In the data rows, 128 means zero.
Two rows play each game, the first against the second. How much does the first row win by? 15 is about a draw, 30 a big win and 0 a big loss. Wins can go round in a circle: one row can beat a second, the second a third and the third the first. Each row has two weighted sums of its numbers, A and B, taken from their middle values. A row wins by its A times the other's B, less its B times the other's A.
  050  160  123  131  114  151  122  127  133  091  123  091  180  152  154  125  102  184  149  103  057
  130  139  144  139  101  112  149  116  126  094  175  066  149  155  096  155  132  166  122  121  075 ~ 10
  043  171  161  111  104  194  140  126  146  134  110  096  133  160  213  083  098  174  133  107  101
  123  135  065  143  145  142  074  129  114  148  101  186  122  139  149  137  147  152  165  107  095 ~ 16
  140  128  089  156  097  116  210  137  092  132  154  143  087  122  115  093  171  158  078  106  169
  062  086  197  166  053  121  166  131  135  082  171  060  132  150  136  132  134  170  177  102  125 ~ 15
  107  040  088  095  093  114  047  119  180  174  128  115  127  065  102  158  149  134  133  132  164
  100  112  125  190  111  097  168  101  121  094  170  061  132  147  095  151  122  193  152  135  098 ~ 19
  098  146  151  193  116  137  181  120  117  028  120  041  142  185  133  135  103  186  189  121  044
  104  197  206  097  185  139  099  151  128  105  099  110  145  176  119  107  094  136  145  118  095 ~ 4
  133  120  164  134  101  106  136  146  153  133  146  129  123  114  120  127  126  125  104  142  159
  141  152  161  136  143  137  138  145  117  095  089  112  139  148  116  142  112  166  140  143  105 ~ 19
  151  156  102  096  171  169  151  113  103  115  161  168  114  153  137  094  147  087  151  095  111
  133  114  136  184  072  103  169  084  098  085  168  059  114  161  106  133  127  170  150  135  103 ~ 11
  044  130  067  151  105  157  141  097  207  113  089  199  161  072  114  135  083  017  132  143  087
  064  136  087  147  185  163  148  091  178  115  076  200  163  081  092  140  108  006  146  136  063 ~ 10
  184  170  171  166  141  104  166  110  118  103  131  135  108  167  142  116  165  128  110  139  135
  204  158  101  123  166  153  158  116  084  086  065  112  130  165  187  187  086  167  192  173  096 ~ 8
  122  135  137  137  077  106  100  126  152  114  141  158  141  135  162  143  127  104  110  126  133
  147  151  123  166  106  147  171  127  132  080  091  140  152  155  114  195  128  131  134  143  125 ~ 17
  184  076  101  136  103  119  130  125  150  125  115  140  130  112  149  163  118  161  130  152  117
  107  151  104  136  132  137  106  112  148  126  116  142  126  147  138  140  110  145  154  119  089 ~ 16
  108  061  125  065  206  198  017  135  154  225  037  184  131  052  127  109  138  060  111  113  114
  151  132  147  112  147  145  141  136  101  163  131  137  137  146  129  105  121  123  107  141  129 ~ 13
  092  165  111  255  033  147  253  096  103  000  196  000  095  245  123  140  093  255  194  108  019
  135  166  128  197  122  149  179  102  133  080  053  208  158  132  117  170  160  092  107  143  122 ~ 8
  126  058  091  118  194  202  087  112  202  127  038  225  180  061  121  213  094  000  141  178  079
  114  154  113  158  128  166  152  124  155  103  095  173  133  120  116  166  107  114  144  137  117 ~ 18
  121  173  147  155  128  168  184  130  137  106  103  143  135  163  130  132  104  100  132  150  117
  088  102  117  131  129  067  121  118  135  142  117  080  123  113  136  142  084  144  135  154  164 ~ 23
  164  123  115  184  129  101  166  129  121  115  130  162  133  097  116  155  126  175  139  127  120
  071  121  150  089  082  096  100  117  127  172  149  097  125  109  151  113  107  151  077  113  161 ~ 11
  082  121  231  139  047  051  072  134  161  118  191  091  144  090  072  098  159  106  042  111  178
  126  119  178  132  076  105  122  147  158  101  154  107  145  139  100  134  130  163  091  134  136 ~ 19
  138  104  090  169  139  115  141  147  130  124  125  154  106  116  096  159  115  133  165  142  118
  146  094  100  175  153  127  126  107  125  097  121  196  135  084  120  121  168  087  147  094  100 ~ 14
  194  191  169  192  117  070  143  113  111  057  187  140  115  187  156  101  198  166  130  105  127
  125  136  145  118  140  109  127  137  138  124  145  137  137  101  119  072  159  114  092  114  150 ~ 14
  093  109  085  162  110  155  121  105  187  099  102  208  146  068  105  177  091  022  149  148  098
  158  142  075  155  109  160  160  096  127  130  142  093  128  183  160  113  130  157  161  167  094 ~ 27
  171  143  166  189  088  108  182  116  120  073  136  131  111  142  143  126  141  163  099  140  149
  098  138  157  087  113  138  094  117  147  158  180  119  116  141  131  132  128  127  109  116  154 ~ 13
  156  111  064  120  149  196  145  123  128  147  051  173  127  146  187  191  113  097  152  183  090
  152  086  070  064  156  181  118  154  139  217  116  171  135  078  185  131  116  140  139  139  151 ~ 15
  186  137  116  177  130  137  144  115  113  126  127  137  141  147  132  139  148  160  160  153  101
  160  134  096  182  107  110  172  111  126  113  150  167  109  107  125  149  137  168  151  132  113 ~ 15
  092  069  153  130  178  066  062  136  180  189  055  155  134  011  101  189  032  131  166  154  159
  131  085  062  129  144  150  171  152  107  166  136  163  102  090  083  128  146  129  101  080  148 ~ 5
  065  209  190  163  133  156  181  133  115  083  153  060  106  208  168  111  095  172  157  125  082
  104  171  145  092  160  120  137  131  143  124  108  161  150  146  104  119  116  066  081  110  119 ~ 15
  085  143  144  084  174  138  154  133  177  133  106  126  168  112  151  156  047  084  131  159  109
  129  112  107  124  185  192  096  129  141  150  121  198  153  110  139  128  112  114  183  091  087 ~ 15
  127  068  171  209  100  079  171  114  111  085  136  082  138  125  080  143  104  177  136  138  125
  099  088  119  133  161  135  120  141  102  172  049  191  120  045  109  121  176  185  097  082  143 ~ 12
  110  107  132  134  075  111  129  108  122  129  200  065  122  157  125  131  134  185  128  123  137
  130  159  183  143  091  107  122  151  128  095  200  071  119  181  132  124  116  217  102  117  112 ~ 16
  174  160  159  115  177  159  148  154  076  140  127  153  112  172  140  103  136  119  135  113  120
  171  113  123  144  194  162  132  145  114  159  080  172  145  113  110  154  140  138  121  112  113 ~ 15
  183  176  121  155  129  115  165  121  115  103  163  089  104  175  131  136  109  146  125  139  096
  094  186  218  093  171  113  105  158  128  123  135  117  144  163  092  108  107  118  104  102  118 ~ 18
  086  110  132  135  185  090  148  125  137  132  095  122  137  087  164  152  029  143  168  169  126
  120  115  119  155  144  115  115  125  138  109  108  134  123  117  102  169  117  151  150  151  121 ~ 15
  144  199  201  080  174  108  133  160  110  133  154  105  137  158  124  046  137  115  085  104  143
  107  152  210  048  144  087  140  140  074  187  146  089  117  172  139  101  100  149  018  122  168 ~ 12
  198  057  080  156  100  067  150  121  156  145  126  101  131  090  110  174  081  181  137  174  150
  107  083  140  172  121  092  161  099  104  098  133  061  100  145  165  148  076  197  166  151  146 ~ 20
  140  196  201  083  180  115  116  158  128  144  132  120  135  148  098  055  144  091  075  106  148
  153  121  110  177  101  100  178  131  136  078  151  134  122  113  086  114  161  163  119  149  100 ~ 20
  113  193  099  222  090  097  166  089  117  016  183  028  116  207  108  181  092  178  179  139  042
  134  118  104  148  144  123  126  128  139  123  125  145  139  128  106  160  146  148  155  134  106 ~ 11
  151  065  127  090  105  118  071  165  101  204  132  117  122  078  134  103  213  159  142  099  198
  119  125  052  134  121  131  108  144  141  167  068  180  136  102  134  128  177  180  145  127  118 ~ 14
  100  116  160  101  120  051  107  136  099  205  083  114  113  082  152  122  135  158  121  112  202
  176  096  158  175  090  093  180  130  124  102  148  128  112  086  106  085  180  180  099  131  140 ~ 23
  097  196  179  144  107  141  183  148  113  050  152  088  126  209  158  105  117  106  141  132  090
  186  157  151  000  165  219  046  172  071  233  147  159  112  149  206  006  237  132  132  096  184 ~ 17
  181  168  143  105  170  152  118  159  088  174  123  142  124  142  145  066  163  130  111  114  145
  132  114  045  194  114  079  174  106  140  105  157  088  136  133  091  150  089  237  130  168  089 ~ 15
  164  150  140  118  134  077  165  139  099  104  200  093  119  158  126  096  152  160  106  121  111
  100  151  097  200  068  080  178  086  109  049  186  032  132  173  091  180  130  176  158  123  050 ~ 23
  162  154  114  155  130  142  177  118  114  099  090  152  117  142  116  148  139  106  100  149  131
  154  132  132  176  113  119  146  114  118  091  132  139  117  138  146  142  146  145  127  134  125 ~ 15
  158  163  157  146  193  115  243  134  087  145  118  131  110  147  091  087  182  101  024  077  148
  121  073  144  088  087  119  058  131  163  172  165  098  121  106  142  120  110  153  101  136  174 ~ 23
  111  155  093  194  102  093  160  118  142  061  167  062  136  166  103  180  061  207  137  143  058
  112  119  108  159  098  174  146  117  157  104  063  174  127  094  097  221  078  108  124  158  117 ~ 16
  154  161  144  107  147  099  127  116  100  114  158  138  110  131  119  078  188  122  113  083  149
  054  113  102  130  181  162  080  114  135  132  089  152  139  107  150  114  085  065  160  132  079 ~ 16
  023  129  141  048  163  158  080  119  147  150  102  124  149  136  189  127  077  061  151  123  116
  097  175  156  057  146  162  124  126  140  125  124  090  097  177  141  141  101  116  128  140  139 ~ 16
  126  121  105  148  149  165  075  138  107  118  141  201  137  158  182  125  168  123  209  118  077
  139  132  164  068  142  112  095  129  113  175  186  115  128  114  111  062  178  096  060  083  184 ~ 8
  198  145  218  114  078  096  111  124  133  162  210  104  110  093  086  030  185  143  035  096  213
  106  139  165  023  157  199  158  137  147  186  143  133  155  130  183  086  112  133  108  127  148 ~ 17
  066  195  160  089  136  175  086  126  168  115  148  114  137  191  160  113  094  124  172  122  092
  110  102  106  130  107  125  122  122  132  138  110  142  147  096  109  161  131  117  098  125  141 ~ 15
  179  223  145  083  145  114  146  127  088  159  216  070  106  215  128  073  131  115  084  135  148
  107  149  148  098  106  160  176  096  104  124  171  072  110  190  164  144  131  138  086  112  101 ~ 9
  181  125  091  179  117  110  156  105  118  101  136  110  142  152  118  165  138  153  157  160  099
  153  148  092  156  111  135  175  111  115  096  122  155  133  138  137  142  149  106  145  142  116 ~ 17
  149  139  127  147  162  176  152  128  114  146  100  146  141  145  127  121  118  105  123  143  105
  202  157  168  178  143  114  143  119  095  104  139  076  143  175  086  142  103  131  111  149  104 ~ 14
  117  147  085  121  130  124  149  122  145  072  120  157  118  144  148  117  148  105  193  121  095
  077  083  170  125  036  085  059  128  188  112  158  126  149  093  105  111  125  091  066  121  143 ~ 2
  175  127  065  109  148  122  200  142  097  148  180  150  099  144  091  092  184  086  097  083  162
  072  123  102  071  142  156  062  119  172  136  118  121  153  106  169  125  107  083  152  144  136 ~ 11
  178  047  112  142  093  093  129  099  132  160  147  078  140  137  094  159  136  162  127  116  127
  151  051  121  130  129  071  108  118  151  172  107  099  142  098  124  159  091  161  109  141  155 ~ 18
  174  161  096  159  133  156  173  119  122  091  089  153  148  169  107  185  121  110  134  153  103
  205  129  089  136  189  122  096  132  108  125  078  178  146  175  144  147  172  148  188  128  089 ~ 14
  221  136  077  168  129  035  151  133  093  128  134  130  120  147  109  143  191  179  155  131  127
  141  100  093  150  223  058  002  128  095  119  034  174  142  103  079  182  145  152  208  131  117 ~ 21
  122  088  120  145  095  099  139  118  139  076  163  075  114  166  135  156  137  148  157  110  093
  140  120  166  045  198  175  066  149  067  196  146  122  133  135  118  104  208  127  107  093  153 ~ 7
  162  132  164  133  109  065  133  142  097  122  209  079  135  121  111  085  192  137  095  105  146
  195  159  106  154  141  082  184  118  102  095  157  101  107  184  125  132  107  127  114  134  093 ~ 21
  107  117  079  154  168  126  082  139  121  151  079  218  115  089  098  225  099  070  200  129  137
  242  135  119  150  188  066  174  134  084  167  096  150  141  110  092  153  181  198  112  142  138 ~ 18
  128  125  105  118  144  122  171  136  121  136  113  152  123  118  108  117  117  141  116  112  131
  217  151  143  180  095  094  193  118  091  084  201  059  145  163  091  131  124  132  110  153  107 ~ 8
  084  123  172  142  066  097  106  134  172  099  148  126  179  118  109  133  132  125  103  124  126
  178  146  088  126  123  112  189  147  116  135  180  128  119  132  087  083  146  126  088  117  156 ~ 18
  175  090  146  186  093  115  173  119  139  077  135  138  121  104  137  118  177  154  084  133  158
  123  176  189  125  136  127  107  136  107  131  137  134  148  160  124  090  133  129  095  101  126 ~ 14
  112  177  153  116  153  116  111  135  145  104  117  168  153  149  125  129  128  089  121  106  109
  148  179  111  181  119  121  148  107  136  059  171  065  138  191  131  152  111  145  175  148  060 ~ 21
  169  144  110  133  165  121  151  126  089  158  120  141  117  133  126  144  150  132  124  126  149
  153  207  124  124  174  103  140  133  109  124  158  117  133  192  104  093  133  111  102  128  123 ~ 16
  165  135  175  132  069  091  141  127  115  108  196  064  130  158  147  121  128  200  102  101  134
  079  076  154  139  118  101  124  096  099  093  148  049  094  138  154  161  078  161  182  146  159 ~ 9
  112  135  132  134  155  132  135  146  154  094  104  145  142  111  121  129  093  109  155  132  104
  146  133  132  131  095  129  123  125  111  138  153  100  137  155  157  127  137  165  148  135  113 ~ 16
  202  107  152  176  100  100  210  131  113  090  142  124  113  098  107  127  183  175  051  132  182
  102  108  117  101  151  164  093  144  178  116  139  135  145  114  138  125  057  112  167  150  103 ~ 18
  191  093  124  169  121  100  154  101  121  136  066  128  132  106  090  173  094  143  144  153  119
  133  149  110  089  158  196  161  140  130  132  150  165  134  156  132  107  136  086  132  110  124 ~ 16
  032  207  208  055  124  246  086  144  139  115  118  129  142  183  205  084  098  065  140  112  103
  190  092  100  196  075  054  185  081  108  078  183  054  110  127  079  179  115  180  162  141  128 ~ 21
  142  095  134  160  075  108  177  104  122  112  195  084  134  142  114  157  136  158  128  124  120
  086  094  115  147  157  132  147  139  207  067  116  189  143  033  122  220  023  038  188  155  095 ~ 12
  132  093  059  127  129  149  148  135  151  152  113  164  104  077  110  187  097  088  137  135  151
  124  117  112  127  129  102  143  123  147  124  130  104  141  108  146  144  083  125  141  150  139 ~ 11
  149  134  108  079  177  189  090  151  121  204  109  168  105  141  150  109  147  135  151  111  144
  125  169  150  135  137  118  139  153  123  085  097  141  118  143  075  131  119  120  094  133  138 ~ 27
  112  139  202  045  187  129  097  160  091  184  115  082  126  121  122  073  115  132  046  096  180
  112  132  169  141  109  081  131  141  132  117  145  120  113  095  089  101  157  111  047  110  174 ~ 19
  148  111  105  111  144  125  120  127  176  067  148  140  099  103  156  171  098  099  165  163  143
  133  114  117  153  207  160  079  140  110  162  088  196  121  113  110  163  121  117  184  113  102 ~ 15
  199  134  106  062  158  154  138  151  072  195  191  125  094  137  147  036  198  143  104  097  185
  077  088  132  185  078  118  187  104  133  073  115  165  136  077  116  170  145  157  097  134  121 ~ 20
  135  123  125  150  115  116  164  131  126  128  152  149  117  112  125  117  124  124  112  141  142
  121  093  119  141  122  119  136  139  138  075  169  088  119  129  096  143  106  111  174  144  129 ~ 15
  157  131  125  144  150  139  128  120  119  130  165  142  101  151  127  122  146  141  156  131  111
  108  081  131  093  135  124  069  116  131  133  095  153  122  042  127  071  203  059  086  094  143 ~ 20
  158  098  145  134  138  126  155  112  072  132  115  149  117  061  076  080  176  120  033  080  171
  132  093  088  076  174  217  084  142  160  117  154  195  146  108  141  132  129  087  203  106  090 ~ 25
  071  133  123  146  137  121  143  131  154  071  159  061  133  171  116  121  102  205  157  131  058
  138  096  163  154  081  125  153  120  156  100  095  142  151  089  122  159  122  141  081  127  122 ~ 21
  103  186  227  030  137  237  057  136  113  113  113  140  131  180  210  089  118  066  120  101  143
  129  241  188  047  145  183  163  156  079  194  127  121  130  185  170  071  129  110  052  108  160 ~ 16
  135  143  151  126  113  135  153  143  124  145  105  117  147  138  122  094  139  148  113  125  125
  116  143  141  036  113  252  072  140  141  173  128  139  131  165  210  070  132  130  158  128  134 ~ 17
  126  166  170  154  094  110  162  131  087  103  164  080  135  158  119  112  126  156  109  120  106
  158  137  150  103  161  178  149  144  102  174  053  149  151  126  142  121  107  129  087  124  139 ~ 20
  143  129  122  140  087  114  155  149  150  082  185  099  136  142  093  132  126  145  145  152  130
  174  087  132  175  040  144  174  140  155  067  162  131  138  113  111  101  176  178  100  136  126 ~ 16
  077  139  144  104  108  162  094  092  111  130  145  102  101  161  148  122  123  083  125  119  116
  115  142  176  153  090  113  142  139  142  127  127  112  147  101  099  142  099  144  081  153  149 ~ 17
  202  109  087  164  092  070  179  112  121  120  161  094  153  130  118  160  146  185  139  130  121
  135  169  153  116  184  117  131  141  117  110  121  151  151  152  118  075  130  074  083  099  111 ~ 10
  160  119  074  132  119  128  135  149  156  097  183  163  126  126  098  140  109  114  197  107  125
  109  119  151  138  120  122  125  129  160  115  091  143  147  093  116  138  094  116  108  149  107 ~ 8
  117  165  120  133  133  117  142  131  113  081  149  093  123  182  146  104  132  150  156  129  079
  185  165  170  121  154  114  137  130  103  126  126  144  137  147  157  105  140  146  120  121  137 ~ 14
  150  055  089  132  151  117  099  108  142  103  141  102  105  098  128  231  016  111  195  175  156
  104  126  148  111  209  128  185  093  136  130  099  194  174  113  138  108  144  000  055  130  094 ~ 15
  075  184  160  123  079  094  143  129  162  118  141  158  172  122  116  116  121  050  049  122  141
  131  120  067  173  128  161  127  117  128  066  139  228  138  103  091  189  104  122  232  090  083 ~ 25
  136  128  110  173  059  154  158  120  148  108  129  143  145  119  118  160  103  131  117  169  129
  141  071  132  132  116  102  132  113  140  150  136  109  121  104  126  156  117  150  109  133  147 ~ 15
  125  142  098  133  143  170  108  128  158  097  136  155  138  138  139  111  084  104  207  147  086
  124  115  101  117  168  175  151  127  159  132  087  156  127  105  116  167  070  068  136  175  099 ~ 21
  077  127  141  120  172  090  152  121  153  128  109  109  122  088  137  167  046  115  144  162  133
  100  092  104  120  150  098  077  122  143  133  086  111  130  118  156  156  073  108  167  164  145 ~ 12
  141  141  124  099  114  109  145  121  112  181  198  113  091  166  165  107  146  161  102  118  155
  137  060  160  148  103  094  144  139  135  175  134  128  124  078  095  135  124  133  074  126  169 ~ 25
  145  000  055  186  145  073  105  093  199  107  084  122  128  021  079  234  007  088  193  212  145
  109  111  088  142  109  136  204  140  133  127  120  141  117  123  099  166  093  105  105  128  145 ~ 13
  093  209  165  102  155  194  119  126  105  139  132  134  134  193  191  091  125  081  123  121  114
  119  053  059  133  161  099  095  107  162  155  068  164  142  024  113  229  054  076  179  164  119 ~ 14
  102  107  133  093  144  101  179  137  142  162  145  119  148  107  123  100  085  114  054  130  152
  104  142  143  091  152  218  129  126  125  141  151  173  111  165  220  073  146  114  164  118  114 ~ 14
  167  147  109  102  146  171  150  149  108  175  136  160  139  137  138  096  154  121  096  120  141
  116  159  101  200  116  099  201  111  112  038  186  034  129  186  099  167  098  178  160  127  033 ~ 8
  140  236  176  109  152  137  188  142  105  078  171  079  117  201  135  118  102  116  106  126  089
  168  103  097  153  166  133  118  125  129  148  083  173  145  089  119  184  111  117  170  150  121 ~ 15
  182  124  129  154  116  115  128  132  118  106  134  105  121  150  150  165  117  191  157  146  139
  102  196  177  078  142  099  115  145  106  137  165  110  143  164  090  091  137  092  058  098  151 ~ 15
  102  200  173  061  148  170  163  140  122  156  136  125  137  189  151  083  112  089  066  134  137
  101  069  043  173  157  088  142  106  113  129  084  164  145  078  091  194  144  159  142  144  078 ~ 18
  158  146  090  114  139  105  183  103  088  162  166  133  106  136  147  138  153  157  112  112  136
  125  159  126  147  122  125  147  129  139  118  139  130  150  137  111  135  107  140  135  127  092 ~ 10
  064  075  119  139  072  090  096  121  153  106  120  140  137  058  116  134  135  092  081  117  154
  094  103  150  107  092  092  147  148  170  147  118  094  130  077  049  092  105  087  048  128  165 ~ 6
  173  166  197  174  052  038  179  147  126  126  186  079  104  121  089  001  193  204  019  098  215
  084  027  116  146  077  094  053  128  162  134  091  128  127  021  092  191  078  067  085  136  165 ~ 28
  145  088  000  129  200  071  150  103  179  137  093  178  139  037  124  222  105  101  177  181  098
  167  187  105  159  123  120  143  099  116  080  161  090  132  193  096  144  117  160  163  153  073 ~ 16
  128  110  107  071  122  138  069  120  126  181  155  139  119  116  169  087  185  128  133  112  147
  112  146  079  127  088  130  101  122  140  111  167  117  130  133  115  113  142  155  147  111  094 ~ 16
  139  080  097  124  113  120  123  150  153  139  112  137  136  073  092  090  165  124  088  123  149
  134  127  114  159  103  124  141  116  134  105  185  081  131  161  122  136  104  173  144  157  123 ~ 15
  133  118  120  160  151  147  115  134  105  125  152  140  094  166  131  102  124  145  175  130  111
  164  115  112  171  104  116  169  152  118  131  169  167  125  094  104  053  208  132  107  101  157 ~ 15
  145  083  203  186  055  095  160  115  114  115  160  130  135  058  087  083  200  137  049  116  184
  152  130  139  135  138  150  125  117  114  112  155  158  116  143  155  130  131  121  160  118  112 ~ 22
  131  172  098  146  092  141  128  114  117  088  203  065  087  204  146  131  144  206  169  136  081
  157  089  115  146  126  132  135  133  134  147  085  157  124  079  111  157  110  123  110  145  134 ~ 15
  141  208  184  096  142  174  114  126  095  100  175  110  120  215  168  105  116  066  104  148  123
  101  215  186  069  165  152  195  144  104  157  150  116  140  178  135  076  138  107  074  120  120 ~ 15
  139  161  135  150  129  168  177  145  129  130  087  116  138  156  105  121  086  118  107  172  120
  079  190  148  076  130  190  119  116  116  110  171  113  115  200  208  107  119  113  179  114  131 ~ 11
  157  223  155  117  143  119  153  126  109  106  165  086  116  190  130  106  123  151  111  128  104
  148  128  120  105  173  135  151  128  138  123  116  151  135  111  153  119  138  085  129  133  120 ~ 14
  129  134  090  106  145  124  104  116  108  105  174  169  125  157  147  114  152  137  193  098  099
  156  092  103  097  097  076  112  118  124  169  182  087  144  115  143  153  107  147  139  118  138 ~ 17
  134  137  142  086  168  216  088  147  097  160  150  171  122  173  194  090  160  117  153  106  122
  094  091  200  093  179  130  160  132  115  130  114  079  136  141  206  136  052  165  149  167  156 ~ 15
  083  078  150  117  097  126  093  132  142  113  101  156  151  078  105  161  131  058  081  122  132
  116  202  168  093  176  148  134  128  105  138  138  136  142  168  130  095  136  101  122  104  096 ~ 21
  217  159  123  133  141  101  206  122  110  087  176  128  132  151  102  153  140  146  145  124  139
  083  063  138  154  174  099  052  144  185  170  041  165  122  017  062  200  028  107  178  153  147 ~ 21
